[[132  99 138 128]
 [147 124 112 134]
 [136 142 140 129]] gives 136

[[122 112 144 129 156 129]
 [143 114 126 138 122 123]
 [113 138 128 124 151 128]] gives 113

[[128 130 142 128 133 129 123]
 [127 128 103 122 128 124 110]
 [130 125 120 135 127 130 147]] gives 130

[[125 126 134 130 126]
 [142 132 119 117 105]
 [127 126 129 124 128]] gives 127

[[136 110 115 126 124 106]
 [128 123 124 128 129 125]
 [127 125 130 130 129 127]] gives 127

[[108 132 137 157 125]
 [104 113 125 112 123]
 [136 118 126 125 119]] gives 136
---
[148 106 135 114 124 119] -> 119, 148

[[119 136 127 125 103 140]
 [115 137 122 111 118 122]] -> 140, 115

[[126 119 150 125]
 [131 121 135 118]
 [130 126 128 124]] -> 125, 130

[148 106 151 135 148 124] -> 124, 148

[150 111 134 124 137] -> 137, 150

[[131 148 121 102]
 [124 149 131 113]
 [112 156 127 113]] -> 102, 112

[154 129 123 124 127 112 134] -> 134, 154

[154  99 125 103 144 117] -> 117, 154
---
[[149 128 157 127]
 [147 140 152 132]] Out: 149

[[132 129 129 131 133 129]
 [128 141 116 121 130 125]
 [133 120 132 151 125 113]] Out: 128

[[139 155 111 152 128]
 [110 130 114 117 107]] Out: 139

[[114 129 127 130]
 [125 121 150 122]
 [117 133 105 143]] Out: 125

[[128 133 122  99 155 134]
 [108 131 121  98 151 134]] Out: 128

[[133 145 153 132]
 [125 127 114 121]
 [123 136 153 115]] Out: 125

[[142 158 117 141]
 [119 153 154 123]
 [100 142 143 143]] Out: 119

[[112 114 137 135 123]
 [142 139 150 119 118]
 [131 139 130 121 124]] Out: 142

[[121 134 114 134 124]
 [124 109 138 132 132]
 [138 133 137 104 133]] Out: 124

[[100 121 128 102 147 130]
 [120 132 128 146 128 119]] Out: 100
---
105	146	132	129	148	114	110 -> 129

133	118	116	125	133
134	105	128	142	137
107	120	146	147	138
-> 120

139	149	142	100	123
119	125	123	132	131
-> 125

127	144	132	121	127	128
111	137	109	129	116	101
119	126	122	134	123	123
-> 122

132	114	105	126	146	136	153 -> 126

132	104	135	124	145	122	109
133	114	126	130	137	112	133
-> 130
---
[[134 156 137 128 128]
 [130 154 141 128 128]
 [129 127 130 152 144]] 156, 127

[129 124 151 119 138 142] 151, 119

[109 113 107 111 104 105 107] 113, 104

[[118 123 100 120 102]
 [132 141 100 120  98]] 141, 98

[140  99 125 125] 140, 99

[[122 128 134 123 132 129]
 [116 119 139 124 150 122]] 150, 116

[137 137 154 142 110] 154, 110

[115 101 129 103] 129, 101

[[144 109 129 117]
 [121 124 119 104]] 144, 104
---
[[129, 147, 137, 116, 119, 119, 126], [128, 150, 124, 116, 122, 115, 141], [131, 151, 125, 121, 129, 127, 148]] ans = 148
[107, 145, 127, 113, 150, 114] ans = 127
[130, 155, 143, 113] ans = 130
[139, 136, 105, 112, 106] ans = 112
[156, 132, 140, 129] ans = 132
[118, 153, 138, 131, 124, 126] ans = 131
---
[102 122 133 145 121 102 130] ans = 102

[[115 137 154 133 125]
 [123 127 133 126 126]] ans = 126

[120 110 118 103 114 122 135] ans = 122

[[109 112 100 126]
 [111 121 125 120]] ans = 125

[[143 111 129 129 143 124 118]
 [132 133 135 141 127 107 140]] ans = 107

[110 101 100  99] ans = 100

[149 148 105 136 106 130 109] ans = 130
---
[[146 112 121 146 109 142 122]
 [129 135 142 117 139 111 142]
 [105 139 113 122 133 135 110]] Answer: 135

[[143 141 139 104 117 102]
 [145 146 141 104 119 104]
 [124 125 125 132 128 132]] Answer: 128

[[106 134 130 128 141]
 [137 100 109 121 135]
 [133 119 123 122 133]] Answer: 122

[[121 114 125 155]
 [145 126 144 129]
 [119 113 118 152]] Answer: 118

[[139 111 106 114 102 132]
 [136 112 108 117 102 130]
 [121 116 114 121 119 129]] Answer: 119

[[111 151 131 154]
 [116 146 118 138]
 [118 143 136 150]] Answer: 136

[[143 109 123 109 129]
 [149 103 124 105 136]
 [136 115 128 116 125]] Answer: 116

[[120 102 134 115 134]
 [123 106 133 119 140]
 [114 110 123 120 132]] Answer: 120

[[116 114 120 104]
 [115 134 153 141]
 [124 141 148 154]] Answer: 148

[[129 138 141 114 157]
 [129 138 141 114 136]
 [129 138 141 114 136]] Answer: 114
---
[103 101 122 120 115 128] yields 120
[119 132 118 128 122 105] yields 128
[154 133 152 125 121 109] yields 125
[120 151 133 118 127 131] yields 118
[121 120 154 152 155 134] yields 152
[142 118 120 154 136 123] yields 154
[123 130 144 126 126 157] yields 126
[129 104 127 151 133 106] yields 151
[149 134 124 129 102 129] yields 129
